In the rows, 128 means zero.
Each path below is one point turned by a fixed rotation once a step. After each direction that follows a path, write how fast that rotation turns it, in degrees per step (0 if it stays still).
Each turn is a multiple of 5 degrees from 10 to 175, or 0.
Each row of a path follows its step; steps can be skipped.

step 3: [133 128 138 124 134 135 129 133 117 132 134 123 136 131 128 118 118 130
 147 132 128 129 126 139 134 125 118 142 131 117 131 134 126 132 126 120
 129 128 132 128 125 131 125 135 132 138 130 128 127 129 118 138 136 120
 130 131 129 135 135 134 139 134 127 113 128 134]
step 5: [131 131 132 137 123 125 120 131 120 132 138 127 133 123 128 110 118 128
 122 118 128 132 133 131 124 128 123 142 130 132 125 120 130 137 124 138
 142 125 122 123 123 129 127 129 119 142 134 142 125 132 111 128 125 121
 126 132 124 130 129 137 124 124 125 124 122 124]
step 9: [141 118 129 124 125 119 129 121 124 138 132 135 137 138 128 118 120 119
 125 131 117 122 128 125 135 125 127 136 130 119 131 133 134 134 138 125
 119 125 114 123 124 120 127 129 125 131 121 143 134 134 119 126 135 120
 125 137 122 122 140 127 128 124 122 130 123 136]
step 14: [138 131 141 136 126 127 118 132 129 138 142 124 126 127 135 124 110 121
 133 132 122 132 130 128 121 135 126 135 126 127 125 129 141 130 126 126
 129 126 118 126 123 119 136 139 123 131 134 125 121 114 116 127 133 127
 128 132 122 132 131 134 130 137 121 132 117 132]
step 15: [118 113 135 136 127 124 130 134 125 133 134 134 139 120 137 110 124 134
 143 126 125 124 133 131 132 135 129 135 129 135 118 128 130 136 132 120
 136 120 130 130 122 133 124 126 117 120 127 131 122 136 116 129 121 121
 124 136 127 122 131 131 129 120 121 135 130 133]
step 17: [144 118 122 128 132 126 135 113 122 135 128 124 128 128 128 122 116 139
 133 127 129 129 125 133 131 142 136 126 123 127 130 128 132 135 142 130
 132 126 113 120 123 129 125 127 121 129 129 130 132 124 125 123 120 120
 129 130 125 130 142 136 135 118 123 140 119 124]
step 23: [137 117 141 139 130 123 132 130 124 132 133 136 135 120 130 119 115 137
 140 129 128 135 133 124 136 142 121 129 129 134 130 128 135 130 119 133
 135 136 128 119 134 132 130 141 128 128 127 119 128 120 119 141 125 129
 118 139 130 124 123 133 129 125 126 134 126 128]
step 26: [137 131 131 133 131 132 128 122 117 128 136 132 141 128 128 114 115 139
 130 132 120 122 124 141 121 117 125 134 127 118 130 134 125 131 135 125
 130 126 121 119 120 128 124 129 118 127 125 131 131 129 126 132 134 125
 118 147 129 125 141 139 132 120 125 127 126 123]
step 27: [142 113 139 125 125 125 132 117 123 135 136 119 132 128 130 125 123 129
 132 128 127 131 129 131 129 132 118 127 116 131 122 129 133 143 124 123
 129 125 122 129 132 134 131 128 121 133 121 140 121 121 131 119 133 127
 133 135 134 136 126 143 124 136 129 141 119 134]
Directions:
[130 128 129 130 128 127 126 128 127 126 131 128 130 130 127 128 129 130
 127 127 132 125 127 127 129 126 129 128 130 129 127 129 128 124 127 128
 131 129 129 129 129 132 127 130 126 127 130 127 129 131 126 131 128 128
 127 128 129 127 126 130 129 128 129 127 130 125]  140
[129 128 130 128 128 127 130 128 129 128 127 132 128 124 127 127 128 129
 127 129 130 128 126 127 128 125 127 123 126 130 125 130 127 132 127 127
 128 128 129 126 130 129 130 127 127 128 128 130 124 128 128 130 128 127
 129 128 127 125 128 127 129 127 130 125 126 129]  95
[130 126 131 128 131 129 129 126 129 130 130 128 126 128 129 130 128 124
 129 127 128 126 129 127 129 129 131 126 129 125 127 130 128 126 129 126
 128 126 124 129 128 130 129 128 131 128 130 130 128 126 127 129 126 128
 131 127 126 131 127 127 131 126 128 128 128 129]  135
[128 129 126 128 129 128 128 129 129 130 127 130 128 129 126 123 130 128
 128 126 128 131 127 129 130 129 128 130 128 128 129 130 126 127 132 126
 128 126 124 128 127 127 130 127 127 130 127 128 128 132 129 127 125 130
 126 130 128 127 129 127 128 126 128 125 130 127]  170
[131 130 125 129 126 130 129 127 126 128 128 127 130 129 126 126 127 129
 129 128 128 127 125 131 128 127 130 127 129 127 128 128 125 130 129 127
 123 126 130 128 130 129 128 130 129 128 126 128 129 125 127 127 127 127
 128 126 128 129 125 128 131 127 128 128 129 126]  80
[124 125 131 128 128 132 127 129 126 126 128 130 126 128 128 127 127 129
 129 126 127 129 128 129 130 128 126 129 128 126 130 129 124 128 127 130
 130 127 129 127 130 127 128 126 132 130 127 126 130 127 128 131 129 127
 130 129 128 127 125 128 128 125 128 128 128 127]  145

step 1: [134 126 130 116 124 130 126 124 130 124 119 126 130 135 122 120 129 117
 120 122 127 117 132 120 125 126 128 127 121 139 127 118 125 125 132 144
 131 105 131 124 137 124 134 131 133 131 127 125 128 131 126 133 122 125
 130 138 128 124 131 125 131 122 121 130 114 130]
step 12: [123 135 130 127 126 132 133 123 128 137 129 121 132 117 138 128 139 128
 129 130 130 130 138 127 128 124 126 138 137 125 120 141 137 119 125 123
 119 118 129 131 115 127 138 133 132 133 124 119 127 138 135 123 136 112
 125 130 123 132 126 128 141 126 128 133 127 129]
step 13: [128 132 122 126 132 137 137 127 131 136 123 134 130 128 125 137 132 141
 139 121 119 131 134 132 135 116 136 136 114 133 116 125 123 131 122 121
 120 127 124 124 129 128 132 129 120 136 134 132 125 117 122 118 133 124
 121 133 129 132 120 132 127 116 124 126 127 126]
step 14: [128 127 130 126 135 141 131 126 125 135 126 113 133 143 122 132 129 134
 124 119 118 131 130 133 132 130 125 119 119 137 133 127 130 133 124 139
 124 115 133 125 140 128 121 121 133 130 132 122 134 137 130 127 125 125
 130 134 120 125 129 130 133 129 111 134 133 132]
step 15: [129 133 124 138 127 124 132 111 129 126 137 121 122 145 130 122 134 133
 127 127 126 130 133 124 124 144 127 131 113 126 128 125 128 128 127 138
 136 128 129 121 122 125 140 136 130 134 122 131 124 128 130 127 132 115
 132 120 125 133 130 117 128 128 127 125 139 128]
step 18: [126 126 123 123 124 121 138 126 134 124 130 135 139 130 127 129 121 136
 128 123 117 134 118 125 127 131 124 131 123 131 126 121 117 124 130 135
 125 128 118 133 124 137 121 126 133 141 127 140 123 115 131 139 122 129
 123 121 142 118 121 123 130 120 127 123 133 118]
step 19: [129 119 122 126 127 121 130 123 108 120 124 131 131 135 124 123 127 125
 119 114 122 124 120 126 124 124 131 131 134 134 135 126 132 129 135 130
 125 117 124 137 131 124 127 126 136 120 126 132 138 132 128 139 127 134
 131 133 123 117 134 118 142 126 134 133 126 131]
step 28: [124 121 122 129 124 123 133 106 128 116 120 129 122 133 121 129 136 127
 115 129 133 139 136 128 126 121 128 123 121 134 127 124 122 120 129 136
 127 124 128 130 122 123 131 133 131 143 134 135 119 126 127 130 133 130
 128 122 129 129 137 122 133 122 115 128 133 122]
step 29: [120 131 135 124 121 129 131 111 116 130 128 127 133 135 121 122 117 128
 119 122 129 127 135 140 125 126 142 128 119 121 126 133 129 133 127 126
 117 126 127 135 131 137 135 139 132 122 138 130 128 128 129 131 130 131
 136 127 120 123 132 132 127 136 137 134 120 122]
Directions:
[126 127 130 131 125 127 129 129 128 127 132 128 128 129 129 131 125 126
 130 126 125 130 124 129 125 129 127 130 127 126 127 129 130 129 127 129
 130 127 129 130 129 127 128 127 129 128 125 128 130 128 130 131 128 126
 129 129 127 129 129 126 128 128 129 126 130 129]  95
[128 125 129 127 126 131 127 132 128 126 130 126 125 129 128 130 128 128
 125 126 127 126 127 127 131 127 128 129 128 128 130 130 124 128 130 130
 125 128 126 128 127 128 128 127 126 127 128 129 129 129 128 126 131 129
 127 130 128 128 131 128 128 130 128 130 129 130]  135
[130 127 133 128 127 127 128 131 126 129 126 127 130 128 128 131 128 127
 128 129 130 131 129 131 131 126 128 130 127 127 128 128 127 128 129 124
 130 128 130 127 127 127 130 127 130 128 127 129 127 129 128 126 127 129
 127 126 130 132 129 127 132 129 128 128 128 129]  25
[128 129 128 129 127 127 125 127 128 128 129 130 132 128 126 129 127 127
 127 128 127 126 126 128 126 126 129 128 128 130 127 129 129 127 131 130
 129 130 129 129 123 130 127 130 128 129 132 128 130 128 127 130 128 129
 127 127 129 130 129 129 131 130 127 128 125 130]  35
[129 128 126 129 130 126 130 131 127 128 126 129 129 131 126 129 129 129
 127 126 128 127 129 128 127 128 129 130 128 125 129 129 130 130 127 124
 127 130 129 131 130 128 131 132 125 128 127 127 130 129 128 128 132 131
 127 130 128 129 129 129 127 126 129 129 127 128]  110
